In the data rows, 128 means zero.
What is the hidden score of each row? Scores go from 0 to 40, and 20 is about the middle. The score is a weighted sum of the row's numbers plus the product of two more (or one squared), each taken from its middle value.
[ 60 126 165  85 178 150 199 142 189 167  82 103 148 114 137 106]: 12
[ 95 104 136  92 228 182 171 211 150 159  70  70 119 100 127 134]: 21
[163 151 164 132  79 106  89 155  56  49 116 178  25 112 201 121]: 27
[130 109 129 147 107 112 106  67  43 112 112 101  66 146 170  92]: 31
[152 160 154 110  86  89 151 134 132  41 116 128 132 240 190 111]: 17
[ 97 112 117 143 133  98 118 147  71 121 111 123 190 127  93 138]: 8
[136  94  48 194 121 197  68 127 152 115 148 146 148 148 171 125]: 33
[ 94 125 166 172 160  57 116 181 131 125 126 112 166 142  94 162]: 19
[170 127  79 191 110 124 141 193 133 149 119 165 157 160 124 134]: 26
[194 171 122 118 163  81  66 155  89  98 134 109  71 141 162 161]: 33
[184 140 103 148 157  96 113 173 110 122 167  88 139 106  75 173]: 30
[108 116 159 136 180 123 119 106 131 170 129 110 145 100  96 101]: 23
[142 118 148 185 167  48 143 137 114  95 167 105 172 152  95 161]: 16
[121 182 161 152 139  66  92 153 143 139  95 105 155  99 105 151]: 15
[ 57 111 115 216 187 211  94 118 110 109  73 121 130 163 151  24]: 23
[149 133 132 160  85 131  24 165  23 129 157 174  86  52 144 135]: 24
[177 116 148  99 107 128 139  72  47 105 160 136 101  92 117 116]: 29
[104 147  47  99 120 170 120 132 170 108  63  70 109 177 117 121]: 31
[133 162 175 135  64  94 132 110 139 194 197 199  84  34 147 181]: 22
[132 119  96 141 143 188 116  75 105 109  99 163 131 149 157 112]: 26
[146 108  53 161  96 226 142 153 147 184  98 183  94  67 106 161]: 29
[191 169  93 102 128 123  72  83 110  71  96 121 111 148 159 155]: 27
[199 135  71 124  95 116 108  87  90 127 169 160  99  62 118 140]: 22
[104 119  59  63 191 171  67  92 151 124 120  22 190 145  92 103]: 15
[152 134  96 118 145 114 126 129  99 103 157 137 115 112 178 156]: 16
[109  81 143 174 124  83 156 137 137 100 149  76 112 123 202 141]: 24
[168 117  98  93 135  99 174 114 141 125 176 124  38 103 191 138]: 28
[148 100 129 157 121 117  78 168 100 141 141 149 109 108 196 137]: 27
[142 172 157 173 164 111 108 183 115  70  91 185 101 194 154 110]: 24
[168 139 129 121 136 112 138 127 146 131 115 114  80  96 165 116]: 24
[ 93 141  90  84 194 172 126 108 145 113  42  33 109 216 151 111]: 23
[149 151 156 111  81 156 148 122 145 221 246 218 105  27 142 158]: 18
[160 186 155  86 189 101 105  61 207 133 147 146  98 122 141 123]: 26
[124 145 159 140 113  42  85 188  88 106 154  77 148  91  62 192]: 26
[110  86 167  89 104 126 145 129 103 119 171 150  67  83 192 159]: 19
[114 115 108 177  66 137  72 107 119 187 159 125  95  71 138 173]: 35
[ 80 131 139 148  95 135 147 111  74 103  90 134  81 147 140  84]: 18
[131 133 163 111 130 137 100 157  85 137 165 127 138  80 112 139]: 16
[158 159 180 134 208  53 181 131 199 114  91 146 106 112  67 102]: 24
[ 60  94  98 216 162 153  86 178  78  81  87  97 165 173 136  31]: 11
[ 52  98 158 153 207 139 175 158 171 106  92  89 165 197 101  91]: 14
[131 177 126 100 116  91 177 140 134  86  87 157  77 139  65 106]: 17
[110  97 121 125 212 133 164 131 145 150  84 110 102 137 103  95]: 22
[182 137 131  83 106  65 120  86 103 120 168 158  82  92 109 162]: 16
[126 117 111 117 174 218 133  80 132 213 123 149  75  53 136 105]: 37
[201  98 103 116 119 129 194 203  99 141 144 199 204  84  55 161]: 7
[175 152 123  94 149  40 104 145 148  55 117 111 121 172 140 139]: 25
[138 153  42  53 147 162 129 114 166  92 114  84 140 149 131 116]: 12
[113 116 139  95 219 202 153 195 124 177 106  46  88  70 154 130]: 25
[133 163 129 102 139  55 119 127 117  69 116  88 142 170 123 147]: 15
[137 163 162 110  89 120  76 159  24 108 158 153  67  83 144 128]: 18
[ 99 133 105 109 182 135  94  45 199  94 116  86 141 191 137  88]: 24
[146 124 170 135  56 148 163  63 156 178 242 205 138 100 133 166]: 12
[ 91 117 163  86 112 120 173 138 164 125 123 105 154 153 155 109]: 10
[183 146 136 131  58 154 112 127 122 253 203 231 118  44 110 205]: 16
[117 117 153 108 134  74 216  72 123 112 102 161 113 154 111 126]: 15
[116 153 174 176 136  97 114 160 122 144 122 115 162 107 114 158]: 20
[136 112 144 125  61 109 159 103 144 221 196 182 125  83  92 192]: 10
[ 92 154 122 178 134 116  66 133  95 134  81 121 114 137 125 120]: 25
[104  94 122 100 106 117 107  80  72  87 106  99  56 101 120  72]: 24
[141 128 120 173  92 102  74 145  95  53 135 186 155 231 157 117]: 16
[158 192 124  93 154 111  70  79 104  86 117 128 130 149 107 122]: 16
[170 176 143  89 103  77 112 150 119  88 116 160 152 123  89 122]: 10
[ 99 173  90 132 129  83 114  70 220  85  65  12 178 235 108 105]: 26
[187 131  73  35 192 216 113  87 165 120 170 108 194 153 136 116]: 14
[163 145  78 105 191 169  94 138 170  93 126 139 171 189 152 113]: 19
[110 119 163  78 106 119 176  73 165 171 134 122  83 105 172 161]: 27
[ 80 123 157 159 150 109  95 179 119 139  93 138 123 110 121 124]: 21
[192 125 123  84 132  74 120  94 155  64 114  87 104 144  98 156]: 26
[ 91 147 171 195 131  87  76 124 103 131 127 131 176 137  66  97]: 18
[122  91 106 105 120 169 165 134 166  93 119  98  78 159 174 106]: 28
[ 69 140 157 105 194 178 144 186 186 109  75  90 139 196 219  74]: 12
[158  95 118 184 129 120 159 196 127 115 135 173 159 107 101 176]: 18
[130 109 138 111 117 125 174 140 150 131 143 140  99 110 162 154]: 21
[183 140 130 146 181  28 122 166 169 141 105  82 138 104  73 193]: 31
[101 109  99 105 179 167 193 129 201 171 126 117 132  79 111 144]: 18
[153 127 163 105  92 113 111  57  79 124 224 158  89  76 134  80]: 19
[ 93 113 129  73 170 131 183 140 178 119  60  69 115 166 149 120]: 19
[135 109 140 161 112  86 148 175 129 129 153 119 145 107  81 169]: 23
[110  64 140 126 177 134 153 112 187 131  97 116 145  98  91  77]: 27
[199  74 104 131 114 120 172 250  93  53 175 133 209 139  72 159]: 10
[100 109  81 128 183 222 123  96 165 155  81 105 118  99 151 100]: 29
[208 121  98 113 132  84 108 198 110  45 131  88  84 115 188 176]: 30
[137 142  93 193 119 168  92 176 110 133 124 165 154 162 108 136]: 26
[191 105 106 103  97 110 100 106  94 134 155 154  68  88 130 149]: 25
[137 156 173  98 172 105 179  99 156 143 142 145 112  96  96 143]: 18
[149 134 134 115 108  85 118 143 104  71 127 111 109 158 145 149]: 21
[200 166  61  57 127 150 105  60 187 158 157  59 189 188 110 160]: 22
[157 135 137 171 165  91 120 175  98  75 123 174  86 179 129 109]: 22
[135 125  24  97 203 192  91 116 134 127  86  85 148 148 128  90]: 17
[163  93 150  86 106 134 184  73 154 152 169 102  71 103 189 131]: 34
[144 128 136 183 145 108 132 151 124  38 116 154 125 182 129 115]: 22
[ 74 160 152 132 160  90 174 127  94  74  82 127 114 193  87 108]: 4
[145  93 124 119  89 126 145 145 121 131 167 119 116 124 183 141]: 22
[ 71 119 133  68 163 151 240 171 187  98  46 108 116 174 132  84]: 8
[ 91  82 156 152 174 165 170 144 174 181 127 146 158 111 107  96]: 20
[ 77 134 171 167 151  93  98 121  87 173 113 130 162  70 106 151]: 21
[148 152 115 113 106  83 106 108 154  46 170 106 130 220 161 110]: 35
[114 151 130 176  85 126  94 124  83 139 132 198 110 114 120  91]: 18
[101  62 116  72 204 208 202 130 146 184  97  66  97  74 173 106]: 38
[ 52  86 182  84 111 152 192 146 161 111 136 117 126 120 158  56]: 5
[130 142 139 101  62 121 110 110 119 144 184 162 125 122 151 119]: 16
[ 90 110 101  69 147 146 162 144 144 125 100  31 165 152 145 105]: 5
[ 91 118 148 172 120 121 148 166 133 155 101 129 160 125  69 111]: 17
[127 104 146 129 109  93  92  98  69  82 120  88  95 139 139 101]: 25
[121 113 126  95  99 103 144 109 191 177 139 112  96  86 155 167]: 27
[187  46 120 162 112 143 188 239 144  96 124 158 205 128  56 144]: 16
[131 119 166 106  61 128 130 122 159 218 245 184 153  50 113 192]: 15
[174 123 146 122 135 104 191 120 139 108 144 101  87 128 208 147]: 28
[124 145 198  98 160  25 183 130 133  96 118 163 145 164  95 117]: 4
[ 91 152 173 180  96  78  94 196 137 178  88 112 176 104  43 200]: 25
[190  95 157 166 140  67 146 141 145 150 206 127 174 102  69 185]: 19
[134 192  51  82 186 157  73  77 185 126  45  87 133 167 110 135]: 24
[180 129 116  65 115 134 153 148 142 120 157 168  83 110 176 132]: 19
[129 121  95 155  71 234 117  57 105 172 124 205 107 136 136 127]: 18
[148 153 166 125 199  53 144  80 156  99 107 141 105 128  84 131]: 21
[156 163 165  70 152 146 199 138 137 157 146 131 119 117 126 127]: 15
[244 184 105  98 154  56 104 164  90  89 105 120 125 140 132 169]: 21
[101 155  95 163 145  79 143  89 172  91  84  87 142 158 144 104]: 10
[136  89  84 174  92 159  94 105 117 156 139 172 140 154 106  90]: 21
[ 42 112 168 171 110  92 135 148  81 160 102 106 187  85  65 139]: 11
[111  77 142  99 110 144 174 113 139 142 142 136 166 152 108 133]: 8
[131 168 151 184 153 129  99 185 118  56 104 157 134 181 128 113]: 26
[157 114 110 138  89 101 173 199 125 113 130 173 141 141  74 149]: 17
[143 113 133 132 208 169 107 176 113 106 107 122 161 110 122  96]: 19
[ 88 139  98 153 145 140  87  94 157 120 115  71 154 147 132 148]: 25
[ 90 131 101 163 169 122 116  73 184 142  69  64 150 174  86 124]: 28
[134 159 115  85  81  90 106  99  92 147 140 150 122  75  86 161]: 12
[149  77  88 116  95 154 213 213 115  96 142 146 171 127  42 164]: 5
[ 85 105 144  79 210 133 204 151 159  92  63  97 171 192 132 125]: 10
